Q:
[[-20.5 -17.1  -6.3 -57.0  51.2]
 [-50.6 -48.1  41.9  46.6   2.2]]
A: 51.2

Q:
[[ -4.3   0.6 -32.7   8.5  -6.7 -35.2   3.5]
 [ 15.0  -1.1  55.0  34.8  -9.0  -1.9 -23.7]
 [ 10.7  -1.3 -21.6 -18.8   0.6  15.1   3.9]]
A: -6.7

Q:
[[ 35.7  23.8  20.2  -7.8]
 [ -3.1  55.6 -64.2  27.9]]
A: -3.1

Q:
[[ 11.2 -28.4 -13.5 -27.2  22.6 -16.3 -24.8]
 [-54.6 -10.0   4.3  27.8   0.6  -9.2 -38.2]]
A: 22.6

Q: [-46.6  32.5 -35.5 -53.6 -12.2]
A: -12.2

Q: [ 18.9  53.8  -6.8  47.6 -22.2  23.6 -13.4]
A: -22.2

Q: [31.9 56.9  2.5 -5.6 13.4 -0.1 -7.8]
A: 13.4

Q: [ -7.3  53.6  -2.0 -26.6   4.1   9.4 -18.9]
A: 4.1
---
array([[-24.2,  25.6, -12.1, -68.7, -23.3, -27.4],
       [ -8.1, -11.2,  -6.3, -23.3, -27.9, -47.4]]) -> -27.9

array([[-16.5,  21.5, -50.0, -24.7, -13.1],
       [-15.3,  18.5, -39.4,   8.8, -32.2]]) -> 8.8

array([[  9.5,  12.7,  -3.0,   1.8, -17.3,  -1.4],
       [ -7.8,  -3.5,  -2.7,   1.6,  10.2,  64.9]]) -> 10.2

array([[-32.1,  -1.7,  -2.4, -62.1, -48.6,  -1.4],
       [-32.5,  -3.2,  -6.3, -52.7, -39.9,  -8.7]]) -> -39.9

array([[ -2.2,  49.7,  64.9, -49.0],
       [ 14.0,  29.6,  30.1, -15.5]]) -> 30.1

array([[ 41.6,  17.3,  13.2,   9.5, -12.2, -50.0],
       [-23.0,  27.4,  39.1,   9.6,   4.4, -45.3]]) -> 4.4
---
-0.14,0.00,-0.04,-0.12,0.16 -> 0.16, -0.14

0.174,-0.103,-0.065,-0.019,0.037,-0.031 -> -0.031, 0.174

-0.085,-0.129,0.201,0.066
0.071,0.110,0.060,0.060
0.084,0.054,0.077,0.069
-> 0.066, 0.084

1.737,-1.063,1.224,1.591 -> 1.591, 1.737

84.1,118.2,-17.3,-154.9,140.2 -> 140.2, 84.1

144.5,31.9,-144.1,135.0,175.9,33.8 -> 33.8, 144.5

125.826,1.274,56.675,47.445,-89.696,65.983,149.622
131.763,-167.369,164.298,208.642,-64.634,39.864,220.030
-> 149.622, 131.763

65.199,-6.243,88.832,157.458,-26.742,36.733
-146.851,-17.540,-201.563,75.911,-91.511,-126.707
-> 36.733, -146.851
---
[[ 11.3  13.4   9.4  -9.5  -7.6]
 [-14.0 -22.0  49.5 -36.3   0.3]
 [ -7.9  13.0  15.4  -1.6 -21.6]] yields 49.5, 49.5

[  1.5  25.2  -9.6 -52.1   2.9  26.3  47.7] yields -52.1, 47.7

[-11.1  40.9  26.2 -29.8 -24.6  48.8  39.2] yields -29.8, 48.8

[ 26.3  18.2 -47.1 -27.0  51.9  -1.7  32.7] yields -27.0, 51.9

[[-26.0 -33.3 -37.4  32.5 -19.1  26.7  23.9]
 [ 54.3  10.3  24.5  44.1  52.5  15.0 -31.1]
 [ 12.0  33.3 -22.6 -65.9   3.4  10.3  -5.0]] yields 44.1, 54.3

[ 24.4 -33.5 -38.9   4.6  20.2 -53.1 -34.1] yields 4.6, 24.4

[-50.1 -25.1  -6.3  -8.2 -33.4] yields -6.3, -6.3

[-30.2  44.8 -15.8   7.9  -8.0 -63.2 -33.3] yields 7.9, 44.8

[ -8.1  -6.4 -63.5  27.3  24.1 -28.9  33.6] yields 27.3, 33.6

[ 15.5  20.8 -29.9  64.1 -20.6  -1.6 -24.5] yields 64.1, 64.1
---
[ -5.0  49.6  30.7 -40.9 -57.0] -40.9

[[  1.6  -0.4   4.1  58.6   1.5]
 [ 27.4  15.4 -32.4  24.3  -7.3]] 58.6

[-58.5  -4.3  32.3  11.1   9.5] 11.1

[[ 35.6  21.5   4.4  -7.1  20.7]
 [ 15.6 -29.2 -27.1 -27.8 -33.8]
 [-42.4 -46.9 -34.9  53.1 -46.7]] -7.1

[  0.0  -0.5 -65.2   4.6 -61.5] 4.6

[-8.9 37.7 55.0 38.0  8.8] 38.0

[32.7 30.7 -4.9 21.0 52.7] 21.0

[-67.3   8.1   1.7   5.0  49.7] 5.0
---
[114 158 148 162 237 108  59] result: 114, 59

[15 85 30 90 68 61 65] result: 15, 65

[  38 -102 -501 -259  778 -353] result: 38, -353

[0 9 3 2] result: 0, 2

[ 17 -29  29 -11   2 -11] result: 17, -11

[116 741 478 833 137] result: 116, 137

[[49 68 85 98 61 46]
 [66 60 78 51 88 88]
 [27 17 91 30 72 52]] result: 49, 52
